Rotation paths and how fast each direction turns (degrees a step)
Each turn is a multiple of 5 degrees from 10 to 175, or 0.
Each row of a path follows its step; steps can be skipped.
Rotation 1:
step 3: [-3 33 -4 8 26 8 -12 -33 38 -17 -29 5 -40 -15 -18 25 8 60 10 -9 31 -13 8 -19 13 8 43 31 26 -5 18 14 -17 -16 -8 -2 24 2 18 -33 -13 -16 7 -24 21 -16 -41 0 6 -1 -3 -5 -11 -13 7 20 1 11 26 23 11]
step 6: [-7 20 46 18 -16 -17 0 8 -27 12 17 -4 47 -6 -33 22 -25 14 -13 7 27 17 -25 10 8 10 9 -16 9 29 15 -20 -4 -21 -9 -3 20 -2 -47 -10 18 -32 -8 -41 13 4 -29 8 -9 -8 6 9 -5 -20 6 34 15 53 17 23 -2]
step 12: [-25 -4 -34 -29 -28 -24 -5 -24 -2 4 21 -26 -20 5 -11 -23 -14 6 24 37 -25 38 -36 13 15 17 2 -9 24 24 -11 -9 -23 -12 -25 23 -22 -1 29 -24 5 30 -38 -2 29 9 18 9 12 -2 19 -19 -19 -50 8 16 -17 -4 -9 7 -18]
step 13: [15 -3 35 -16 1 0 18 8 -8 11 -18 -1 -19 -4 36 -45 21 11 -18 7 25 -24 36 21 37 5 0 -6 -14 -1 0 10 -27 -23 3 -14 18 -1 -23 0 -18 6 -8 -29 22 12 -2 -13 -18 24 -13 27 -8 -10 31 -36 -61 -8 16 -22 -37]
step 15: [-11 8 -8 5 38 -6 28 -16 28 23 -13 23 -40 -26 20 2 -21 -17 17 22 19 19 -30 38 40 9 -2 6 26 9 5 -17 -7 11 23 12 -6 38 -13 -14 9 0 -3 35 -35 -14 -13 -23 33 -35 26 -1 -20 1 20 22 1 9 -3 -28 -11]
step 24: [-34 -8 1 5 -27 -16 16 -9 6 -15 1 -4 40 -22 2 2 4 -6 13 3 5 -7 9 16 14 40 12 13 29 -4 28 7 42 -12 -14 38 -27 27 -5 -43 8 -14 -7 -26 27 -60 -21 13 17 36 -24 9 2 -5 4 -10 4 26 8 28 22]
step 25: [6 17 35 -8 4 24 21 11 -13 1 -3 1 28 0 2 -6 -30 8 11 18 23 30 13 36 5 -9 16 18 -12 -24 34 28 -26 -23 -6 -2 -12 13 -9 25 11 11 3 -44 -44 33 4 18 -6 -21 -29 -25 15 -29 8 41 -20 -36 -25 1 15]
[2 5 1 -8 13 2 -8 4 10 0 6 3 -2 1 7 2 4 -3 10 -4 -4 4 -7 -6 6 -13 0 1 9 -7 -3 3 2 -3 3 -1 3 -1 1 -1 1 -14 4 2 9 1 2 -9 1 -8 4 -1 1 -2 0 10 10 -6 -1 -1 -2]
95
[1 2 -3 6 1 0 8 -4 2 -13 3 -8 -1 1 8 -2 6 -4 2 -2 -2 -1 2 -2 -1 7 -14 -1 6 -6 5 2 5 -11 1 -5 3 -12 4 9 4 0 -4 6 -1 -8 -8 1 -8 5 5 4 3 8 6 5 -1 5 -10 1 4]
110
[0 1 -2 -9 -3 -6 0 2 6 -2 3 11 0 -3 -2 2 9 -1 0 -6 6 -10 1 5 -12 3 -8 11 2 7 -2 -3 6 6 -7 -5 10 2 2 1 3 5 0 12 0 3 1 -1 -2 -2 -1 -16 -6 -5 3 2 7 8 4 0 3]
60
[-3 0 3 12 2 -2 8 -4 -3 2 10 -4 7 -7 2 -7 2 -6 -2 -7 -1 -4 4 5 11 -8 8 2 7 2 2 -8 12 0 6 2 -5 1 -7 -1 1 -7 -1 6 -8 8 0 -1 0 5 -6 -5 -15 5 -5 3 1 0 -3 0 1]
45
[-3 -8 4 3 -6 -6 5 9 -7 -1 4 -1 -12 -1 9 2 5 -1 -9 -3 -5 1 13 -1 2 1 1 2 -2 1 -1 12 6 1 0 6 -1 -1 3 7 -4 -5 7 -7 0 -3 1 -9 6 5 -3 -5 9 -2 3 8 3 -3 13 -4 6]
130
[-1 6 0 -9 -2 1 7 -11 -3 -16 3 7 -2 3 3 3 -4 -8 1 2 -1 -8 -2 1 6 5 11 -3 0 0 -2 10 -6 -5 -3 -1 -2 -1 1 -1 -2 0 -14 -3 -1 7 7 -4 -7 1 -6 -9 2 5 1 -6 6 -8 3 5 -1]
85
